In the rows, zero is written as 128.
Each path below is one point turned by a fixed rotation once a step. After each direction that follows a path, write how fast that rotation turns it, in degrees a step (0 if it stays still).
Each turn is a multiple of 5 degrees from 10 to 175, or 0.
Each row of a path follows its step; steps can be skipped.

step 2: [125 128 126 122 123 132 137 126 127 137 126 116 134 129 137 120 126 128
 137 131 133 133 137 131 117 133 126 127 132 128 123 147 119 126 126 124
 128 133 139 125 132 130 121 130 133 124 139 123 125 132 134 130 126 124
 137 125 136 134 120 129 136 126 127 131 130 124 122 122 130 118 121 133
 127]
step 8: [131 113 128 122 120 126 137 111 121 132 133 125 128 129 136 130 122 125
 135 123 139 128 136 118 133 120 124 116 132 128 122 126 131 130 132 125
 136 128 132 129 125 128 132 131 134 133 129 125 130 124 120 128 124 132
 130 131 132 121 119 132 130 132 130 126 131 123 117 135 117 125 114 123
 132]
step 9: [123 118 124 119 131 134 139 125 133 132 137 125 129 130 121 124 124 124
 134 120 141 118 125 132 123 134 131 126 124 121 138 131 136 126 129 124
 136 131 135 120 130 128 129 123 144 127 126 134 127 130 129 126 138 122
 123 131 134 137 133 131 125 128 137 127 130 132 118 126 122 127 131 133
 139]
step 10: [121 123 139 135 128 135 136 134 120 131 130 120 129 132 132 116 122 120
 135 136 133 116 129 121 125 128 129 132 124 124 122 134 126 126 131 124
 124 133 127 125 124 132 118 130 136 124 141 123 129 135 126 134 124 129
 120 135 136 123 134 120 136 126 124 116 128 134 124 138 121 124 133 131
 129]
step 11: [130 123 137 125 136 119 127 119 128 130 127 120 130 138 135 120 129 127
 140 138 127 131 122 134 128 130 130 114 125 128 123 131 139 125 136 127
 121 132 121 118 121 144 129 128 138 126 136 122 133 125 117 123 131 128
 124 130 126 130 123 121 121 127 133 124 132 119 127 126 121 127 123 123
 130]
step 16: [122 121 133 126 130 135 133 123 132 131 130 131 133 124 140 129 128 128
 127 130 136 127 117 123 134 119 132 122 131 116 120 129 137 119 131 118
 126 120 135 128 127 137 129 116 128 130 142 130 133 134 115 130 128 134
 115 125 126 126 133 129 128 129 140 130 125 120 122 133 129 126 123 129
 122]
step 18: [135 124 128 145 132 125 123 137 128 127 127 120 124 125 133 111 130 131
 129 127 134 128 125 123 128 127 138 138 121 122 123 131 132 120 132 124
 133 124 118 125 131 130 126 124 138 124 137 127 120 126 130 130 129 128
 135 125 121 125 133 133 123 122 131 127 137 131 120 139 119 126 122 127
 138]
step 21: [126 127 119 130 129 125 136 125 126 134 133 127 125 126 135 125 126 121
 133 122 135 128 123 125 130 125 118 130 135 124 131 131 130 120 128 127
 142 123 128 135 128 123 138 124 130 127 140 134 135 128 119 133 122 122
 128 126 125 140 120 135 129 127 131 130 129 131 116 138 113 114 118 132
 132]
step 22: [132 120 124 131 125 140 135 127 124 126 134 125 129 125 129 122 127 125
 132 137 136 126 130 128 125 140 127 125 123 122 143 130 135 127 126 122
 130 127 138 124 136 130 118 125 131 134 143 124 138 134 120 134 137 129
 134 133 123 139 140 127 122 123 125 127 123 136 122 127 124 125 130 128
 130]
step 26: [131 114 124 131 125 128 122 129 130 130 133 120 133 127 131 119 134 136
 140 127 123 131 129 127 131 136 123 122 129 127 127 126 138 138 128 125
 147 125 115 141 123 130 124 126 136 114 129 125 131 130 129 130 120 128
 134 123 130 134 134 135 128 125 131 130 125 133 115 132 128 124 127 129
 124]
[129 128 126 131 127 129 128 128 128 130 128 130 128 128 128 128 129 129
 126 128 130 128 128 129 126 127 127 127 129 130 127 129 128 127 127 127
 127 129 130 127 130 125 130 129 128 129 128 127 127 130 128 129 127 129
 129 129 127 128 127 127 126 127 131 129 129 130 129 130 126 131 125 130
 128] | 25
[129 128 126 126 127 128 126 126 128 128 127 127 129 128 128 127 127 127
 127 128 127 126 127 126 131 128 127 128 129 127 128 125 128 129 126 125
 130 125 127 127 129 126 131 128 129 130 127 129 128 128 128 128 128 127
 128 128 128 129 130 127 129 128 128 129 130 126 126 128 127 128 129 127
 128] | 85
[126 129 127 129 127 130 127 129 128 126 128 126 127 129 127 127 130 127
 130 128 128 125 129 128 126 128 128 129 127 127 129 128 129 125 128 127
 129 130 128 128 129 128 128 130 128 127 127 128 128 127 128 127 126 126
 129 129 126 128 129 128 129 127 127 129 129 129 125 128 130 125 127 131
 127] | 90
[127 128 129 129 130 126 127 128 127 127 128 127 128 129 127 128 126 127
 129 129 126 129 128 127 128 127 127 126 128 128 127 128 130 127 128 128
 127 127 131 126 127 127 129 128 127 130 128 127 131 130 128 127 130 129
 127 127 128 127 127 132 129 128 128 131 127 131 126 129 128 128 126 126
 128] | 135
[128 127 129 128 127 126 129 128 127 128 129 128 129 126 127 129 128 127
 128 127 130 128 131 129 131 128 131 127 127 129 130 128 129 130 129 127
 131 125 128 129 127 128 126 130 126 129 128 129 128 127 127 128 128 128
 130 128 126 130 129 128 128 126 131 130 126 129 129 129 128 126 126 129
 129] | 80

step 0: [126 134 125 126 134 139 131 134 135 132 133 127 136 122 124 133 123 128
 127 122 127 134 124 130 127 124 128 126 123 142 125 139 132 127 134 136
 127 136 123 136 122 132 125 125 130 119 124 133 132 120 121 123 131 123
 134 126 127 126 123 132 127 119 127 131 131 133 132 130 137 135 130 133
 126]
step 4: [120 121 127 125 127 129 130 122 127 125 126 134 128 120 127 121 127 129
 128 127 131 123 136 123 127 126 138 128 130 114 132 132 128 123 120 123
 126 125 130 120 132 119 129 124 131 134 128 134 134 127 115 127 128 123
 120 123 124 131 129 114 121 129 133 127 130 128 122 126 115 128 126 130
 125]
step 6: [126 129 125 127 127 137 141 125 129 124 132 131 133 125 132 130 122 124
 124 119 128 133 129 134 135 124 125 127 125 131 137 129 129 124 123 131
 129 129 133 132 134 130 118 131 123 140 129 136 134 123 120 120 122 127
 130 119 121 127 122 126 123 133 136 135 128 128 125 134 133 126 124 123
 136]
step 13: [122 129 130 120 126 123 120 124 128 127 127 124 122 132 127 127 130 137
 127 133 130 132 139 130 124 132 133 135 129 132 121 120 123 125 134 133
 125 128 141 140 127 122 137 127 133 129 124 127 125 125 132 120 136 129
 133 131 124 128 128 134 127 125 134 137 134 118 127 129 126 141 134 129
 125]
step 14: [133 130 126 125 117 130 133 133 120 128 139 124 129 127 128 129 122 126
 122 121 124 128 134 125 127 136 118 133 119 124 129 131 137 121 119 120
 120 131 126 124 119 133 125 132 129 124 124 132 133 128 131 126 132 132
 125 124 132 126 131 120 124 128 127 139 131 137 133 126 135 134 125 124
 128]
step 17: [132 139 119 126 131 127 143 143 132 134 133 129 130 127 134 119 120 130
 124 121 138 128 127 129 126 127 119 129 125 130 123 133 126 133 126 131
 126 124 126 119 121 127 126 137 125 133 129 131 128 134 119 135 123 124
 131 129 127 126 128 124 134 131 131 123 135 134 127 120 129 127 128 129
 125]
step 18: [112 134 124 121 138 136 124 123 126 122 128 134 133 128 128 130 134 133
 120 135 127 134 119 125 123 122 137 133 132 132 130 130 122 124 129 126
 134 133 128 134 125 128 123 125 121 126 128 126 119 126 123 126 120 122
 131 122 127 121 129 126 122 128 128 130 133 120 127 133 121 128 130 135
 121]
step 19: [128 127 124 125 124 120 130 140 131 129 121 134 130 124 124 127 117 138
 125 125 127 127 135 130 119 132 123 125 128 118 131 121 128 126 131 128
 125 128 128 123 125 129 132 131 132 134 127 131 128 126 123 117 134 122
 142 135 138 134 127 123 127 133 126 136 129 120 130 132 133 133 130 124
 121]
step 23: [130 132 132 132 131 129 127 128 126 130 132 118 126 138 141 129 125 129
 124 126 125 126 122 126 121 112 128 133 131 135 122 132 126 129 120 136
 128 130 134 126 125 122 130 128 121 132 137 127 129 125 123 129 124 126
 122 114 122 131 129 129 131 126 134 127 139 127 127 125 131 128 120 133
 123]
step 25: [134 126 128 133 123 123 133 128 133 128 117 127 136 128 133 128 123 124
 126 132 127 131 139 122 121 127 121 136 126 134 119 129 137 120 130 128
 116 120 127 120 124 123 127 126 127 131 122 132 139 127 127 124 130 125
 134 127 125 134 119 123 130 124 131 121 137 125 130 130 128 131 127 133
 120]
[128 129 130 129 128 130 129 128 128 128 128 128 129 127 128 127 129 127
 127 128 128 128 129 130 126 125 128 128 129 128 126 130 126 129 131 125
 128 128 128 127 128 126 128 128 130 128 127 130 128 132 129 128 125 127
 130 128 129 127 127 130 128 128 126 127 127 129 129 128 129 127 126 128
 125] | 45
[128 130 130 129 125 126 127 129 128 128 129 127 131 129 129 129 127 127
 129 125 127 127 127 131 127 128 127 129 128 127 128 129 126 128 127 128
 129 129 129 127 126 126 127 130 127 125 128 126 127 130 129 128 127 128
 127 130 126 127 127 126 129 127 129 129 129 129 127 126 127 128 130 128
 129] | 120
[128 129 125 127 126 128 127 128 129 130 127 126 128 126 129 129 129 129
 128 128 127 129 128 128 128 129 125 125 125 129 129 130 129 129 128 128
 125 127 128 128 129 129 127 131 128 127 129 129 128 128 128 127 130 129
 130 127 129 130 125 129 129 129 129 127 129 130 128 129 128 128 127 129
 127] | 130
